128 stands for zero in the data rows.
Every row has a hidden score. In each pair, how much higher is the second row's than the first's? 15 means about the same, 30 much higher and 0 much lower. The score is a weighted sum of the row's numbers plus the product of two more (or one squared), each taken from its middle value.
[147 151 133 130 137 131 117 123 136 155 137 147 149]
[147 147 137 133 135 138 131 121 143 133 141 133 134] -> 12
[136 177 152 153 102 154  86 154 119 171 139 161 176]
[153 152 131 127 146 127 125 115 128 135 126 127 142] -> 16
[103  91 132 125 186 135 181  73  86  86  76  99  78]
[119 132 136 137 131 139 113 127 121 146 126 146 143] -> 16
[ 77  89 135 130  73 139 101 172 136 132 168 127 142]
[169 182 128 133 126 118 107 128 152 151 125 136 162] -> 17
[113 117 143 133 161 142 173  87  73  81  75 108  69]
[118 137 162 162 149 163 138 104  77 123  87 148 114] -> 3
[119 118 124 125 128 129 129 136 142 124 148 125 125]
[105 113 134 133  77 139  97 179 137 137 163 128 141] -> 13
[177 187 124 128 123 112 109 127 152 150 124 136 160]
[101 131 161 163 143 167 135 112  75 126  92 153 119] -> 7
[ 73 103 152 153 110 158 127 136  85 123 110 136 114]
[211 139  94 102 137  84 131 128 174 123 149 120 129] -> 19
[141 170 153 152  78 152  92 167 139 158 161 165 163]
[139 156 134 132 131 131 117 129 126 137 129 149 137] -> 13
[138 174 164 167 109 162  89 147 124 176 142 179 169]
[ 95 111 136 132 174 139 170  75  80  90  67 116  79] -> 11
[130 155 151 158  92 148  78 167 122 186 159 176 173]
[149 184 153 159 125 146  90 137 126 179 143 179 176] -> 18
[141 150 136 132 134 135 114 127 133 157 136 149 147]
[133 162 151 158 108 144  83 154 118 188 152 179 174] -> 18
[ 85 129 158 162 140 166 136 115  78 131  96 155 118]
[137 174 152 162  82 147  74 175 126 179 166 177 183] -> 19
[ 60  70 143 133 166 154 181  78  62  80  60 101  60]
[ 58  72 144 134 162 154 178  82  64  82  62 103  63] -> 15
[154  85  65  62 140  65 156 124 182  84 149  68 101]
[ 82 117 155 148 138 163 136 109  75 122  91 129 117] -> 19
[126 121 100 106 118 105 125 138 152 126 150 125 125]
[129 131 133 133 103 127 105 154 152 146 173 142 154] -> 23
[122 116 142 134 184 140 186  70  73  72  71  98  62]
[117 118 147 135 191 153 191  61  89  89  66 106  78] -> 1
[ 92  97 128 127  78 129 101 174 149 135 181 126 145]
[152 163 137 134 139 128 130 121 120 139 125 127 149] -> 20
[116  94 128 124 187 137 189  63 102  88  63  99  69]
[110 124 150 147 135 153 132 119 102 127 111 136 118] -> 19
[161 156 128 131 134 118 123 123 157 133 128 126 150]
[181 187 148 156 106 145  91 150 160 178 152 177 169] -> 13
[122 124 137 133 133 138 112 125 120 145 128 141 146]
[ 47  67 137 127 165 148 177  75  64  90  57 100  68] -> 11
[104 143 162 163  90 167  91 160 115 160 142 165 154]
[135 156 158 159  91 159  86 167 128 166 155 169 167] -> 16
[ 92 101 141 133 166 154 185  78  87  85  73 104  76]
[136 148 159 162 153 158 138 104  84 126  93 153 120] -> 20
[178 108  72  68 182  69 170  92 165  85 130  66 104]
[ 94 102 139 134 164 154 183  80  86  87  71 105  75] -> 12
[144 115 109 108 126 101 129 136 162 121 166 110 134]
[142  77  66  69 127  71 146 135 169  85 155  76 102] -> 5
[142 105  96  92 146  97 137 122 151 118 136 104 123]
[156  91  63  61 144  62 158 121 179  84 138  64 101] -> 13
[ 93 117 156 154 119 159 145 117 105 109  84 127 115]
[129  81  46  48 149  43 162 119 170  97 122  62 108] -> 13
[157 138 120 123 119 118 112 148 160 141 163 131 146]
[156 120 107 107 136 101 133 133 156 120 154 108 125] -> 16
[144 157 126 126 143 122 118 122 125 143 125 131 152]
[ 84  73  97  97 104 107 131 145 141 113 135 101 112] -> 7
[ 66  85 125 126  40 136  94 197 122 132 154 135 126]
[143 146 133 137  99 129 120 146 138 129 144 139 134] -> 25
[154 155 130 132 134 122 125 122 151 131 122 127 148]
[128 142 134 136 130 137 117 129 122 140 137 139 144] -> 15
[135 125 135 134 133 137 130 127 123 126 129 130 126]
[142  96  45  45 161  40 169 110 168  95 121  60 108] -> 14
[117 117 127 125 124 130 126 137 138 121 143 126 124]
[121 119 127 127 124 130 126 137 139 123 144 125 126] -> 15
[139 172 162 164 111 161  92 146 123 172 140 174 163]
[ 99  94 136 133 173 138 188  70 104  73  58  90  82] -> 11
[122 107  99 103 119 103 128 136 145 115 142 111 118]
[121 119 132 128  67 134  95 190 142 130 176 125 139] -> 23
[141 165 151 157 103 146  79 159 123 191 157 180 177]
[155 152 138 134 136 137 133 121 146 136 143 135 138] -> 13
[119 133 138 136 136 139 116 123 117 144 121 146 142]
[113 152 148 155  86 151  87 162 124 175 146 172 163] -> 14
[167 186 147 156 109 145  89 147 148 183 149 181 173]
[153 164 132 131 134 126 128 128 126 142 130 127 153] -> 22
[115 149 158 162  87 157  80 170 118 183 155 174 167]
[154 161 132 132 132 126 128 127 129 143 133 126 154] -> 19
[120  95 128 122 191 133 191  58 102  88  62  99  66]
[138  93  47  46 160  41 166 111 168  96 121  60 108] -> 17
[198 140 102 109 149  93 137 122 159 117 138 118 125]
[ 92  90 132 128 156 134 184  83  86  70  75  96  65] -> 14
[153 154 136 133 110 134 121 139 140 133 143 140 138]
[125 149 147 153  85 147  77 172 125 184 165 172 172] -> 15
[139 159 151 154  95 151  86 166 131 169 159 169 169]
[173 157 121 126 138 107 125 122 171 130 137 126 153] -> 15
[108 114 132 131  65 134  92 187 138 136 172 125 142]
[100  96 124 123  84 135 116 160 149 131 143 126 122] -> 7
[119 117 126 124 124 128 127 137 137 123 143 123 125]
[145 184 153 158  86 148  84 168 116 161 149 176 159] -> 22
[126 175 150 152  98 150  79 159 117 176 143 166 184]
[130 166 148 148  91 149  85 163 125 168 147 157 174] -> 15
[126 130 137 134 138 138 116 120 117 145 122 142 143]
[ 89 138 153 157 135 160 132 111  88 138 101 156 118] -> 14
[138 158 147 151 104 144  92 155 129 185 147 171 173]
[ 77 116 155 151 144 163 136 106  76 121  91 132 116] -> 10
[144 109  96  94 142  99 135 122 153 121 136 105 127]
[127 163 167 166 107 166  96 147 117 167 136 173 156] -> 19
[164 151 137 132 135 133 116 127 152 146 153 136 150]
[115 108 143 133 175 144 181  80  75  73  74  97  65] -> 26
[107 105 146 135 164 146 174  89  79  78  84  98  70]
[139 160 155 157  94 156  86 165 128 170 157 171 169] -> 3
[210 141  95 104 141  85 132 126 170 123 146 120 130]
[168  81  56  59 140  51 167 120 188  70 164  65  91] -> 11
[ 74  87 134 128  67 139  98 177 139 133 173 124 145]
[109 128 142 139 122 147 118 130 102 134 119 131 136] -> 14
[ 71  90 123 127  42 136  95 195 124 131 154 135 127]
[158 135 118 120 120 117 114 147 161 139 163 129 146] -> 23
[131 182 156 162  75 152  77 177 118 169 154 180 164]
[117 134 156 158 136 155 139 115 111 122  88 133 118] -> 12
[141 148 135 134 134 134 118 124 130 155 133 149 146]
[144  85  54  54 159  50 160 119 169 105 130  71 111] -> 10
[174 119  92  95 146  94 145 119 175 116 145 105 113]
[168 172 138 135 141 137 122 116 140 162 134 152 156] -> 23
[155 188 151 158  82 146  81 173 122 165 158 176 162]
[ 87 120 154 147 140 161 136 108  76 123  93 128 117] -> 9
[ 80 101 139 132 176 146 171  74  75  87  65 114  75]
[124 154 143 147 113 140 110 139 112 142 122 158 136] -> 17
[ 99 127 155 159 110 163 129 128  80 126  96 147 110]
[ 93  99 141 133 172 153 187  74  85  83  68 101  74] -> 13
[110 132 159 163 145 164 135 110  77 125  91 151 119]
[173  97  60  62 185  54 169  96 172 106 135  78 109] -> 19
[119 155 147 152  90 149  89 158 124 175 144 172 162]
[113 116 145 135 169 144 178  80  71  79  72 106  68] -> 28
[136 143 129 133 128 130 118 128 127 150 130 147 140]
[128 123 128 126 107 130 113 152 143 136 154 130 138] -> 14
[139 149 141 143 131 135 119 130 117 142 134 142 143]
[118 133 135 140 133 137 116 126 115 159 125 151 143] -> 16
[119 139 139 138 131 140 117 130 118 142 133 140 145]
[211 136  91 101 136  81 133 126 176 122 151 118 127] -> 13
[183 117  55  54 142  47 151 121 194  93 130  66 114]
[128 103 102 101 122 103 132 146 159 121 162 105 121] -> 16
[156 158 129 127 135 120 129 130 136 139 139 126 154]
[126 133 134 134 135 135 118 124 120 159 127 150 142] -> 14
[ 72  86 128 122  59 141  91 186 150 141 183 122 153]
[ 79  98 136 134  68 140  97 183 127 134 159 129 135] -> 11
[173  96  68  65 156  64 160 120 184  88 150  71 104]
[151 148 136 132 135 136 132 123 147 132 143 133 138] -> 19
[ 79 117 157 152 144 165 136 106  74 123  93 136 117]
[120 178 154 161  76 153  75 174 115 168 150 182 165] -> 15
[138 164 157 158  92 148  84 164 145 173 175 170 178]
[168 185 149 158 109 145  90 148 149 180 147 179 171] -> 7
[114 117 134 132  67 136  93 187 139 131 172 127 141]
[122 134 124 132  86 122  92 174 139 151 170 145 160] -> 13
[115 110 122 121  82 127  99 176 153 140 168 129 145]
[ 72  69 137 133 163 143 176  88  74  80  73  98  69] -> 15
[107  88  96  96 114 103 134 139 148 117 141 104 117]
[178 184 123 128 129 112 110 123 153 148 121 134 159] -> 23
[153 187 165 170 125 157  93 136 122 177 137 182 169]
[182 159 121 125 139 105 132 122 173 127 133 125 150] -> 12
[136 159 152 158  98 146  80 162 122 187 157 177 173]
[ 92 107 111 117  86 120 104 159 144 144 149 138 141] -> 10
[ 76  88 145 136 165 153 176  80  66  87  62 112  68]
[ 94 131 145 146 102 152 115 139  99 132 116 152 122] -> 14
[119 132 154 153 131 152 140 115 116 118  92 131 122]
[177 123  92  95 146  95 144 117 177 116 147 108 115] -> 12
[132 141 132 134 131 130 121 125 125 147 127 147 137]
[178 158 122 127 134 108 131 124 172 128 134 126 151] -> 14
[ 95 130 160 161 147 168 139 109  73 125  88 152 115]
[163 178 132 134 121 120 104 131 151 150 127 136 164] -> 21
[157  80  53  54 166  48 163 112 178 102 145  70 112]
[142 184 152 160 126 145  87 137 120 182 142 182 179] -> 19
[133 153 134 134 126 132 116 130 123 135 125 148 131]
[ 69  81 129 123  60 142  92 185 147 137 180 123 150] -> 16
[102  98 128 124 167 128 184  75  87  73  73  98  70]
[ 94  90 139 135 166 142 190  72  96  70  56  91  75] -> 13
[133 135 131 132  97 128 122 148 136 124 140 132 128]
[100 112 135 133  69 136  94 184 131 136 165 127 140] -> 14
[ 73  98 134 140  65 145  98 181 121 138 157 138 140]
[150 153 136 137 102 133 119 144 138 131 143 140 137] -> 24
[ 79  95 134 130  69 141  98 184 130 137 160 130 136]
[131 127 129 130 140 131 134 124 142 123 141 128 124] -> 19
[ 98 101 134 132 183 134 176  73  74  91  75 104  83]
[119 111 144 134 173 142 175  84  83  78  84  98  73] -> 27
[ 80  94 125 127  52 134  90 196 137 138 176 131 145]
[119 109 120 122 180 118 168  83  97  97  96 104  95] -> 21
[ 77  92 125 129  55 132  92 195 134 136 170 133 144]
[120 108 131 127 174 123 180  74 120  84  75  96  97] -> 20
[160 123 108 106 134 102 131 133 158 123 156 109 128]
[114 143 154 158  81 154  79 173 120 181 160 171 167] -> 16
[160 148 136 133 132 138 121 124 151 144 150 132 148]
[105 132 161 163 146 167 134 110  75 125  90 154 118] -> 11
[145  78  67  69 127  71 148 134 169  85 154  75 100]
[ 66  78 136 133 149 148 172  92  67  84  65 108  65] -> 16
[141 151 137 132 136 134 116 124 132 155 132 150 147]
[157  87  63  61 144  63 156 121 184  85 147  64 102] -> 6
[141 158 136 135 134 135 116 125 128 139 127 148 138]
[150 176 149 159  83 143  74 177 136 177 172 177 185] -> 17
[ 83 127 153 157 135 162 134 120  85 132 104 152 116]
[149 164 134 142 124 134 116 131 126 143 125 159 136] -> 14
[141 173 149 157  97 151  85 155 139 184 146 181 170]
[ 95  89 135 129 170 131 187  76 107  73  65  89  83] -> 13
[154 174 148 158  85 143  80 174 137 176 170 172 180]
[126 143 139 141 129 139 118 129 118 141 131 141 142] -> 14
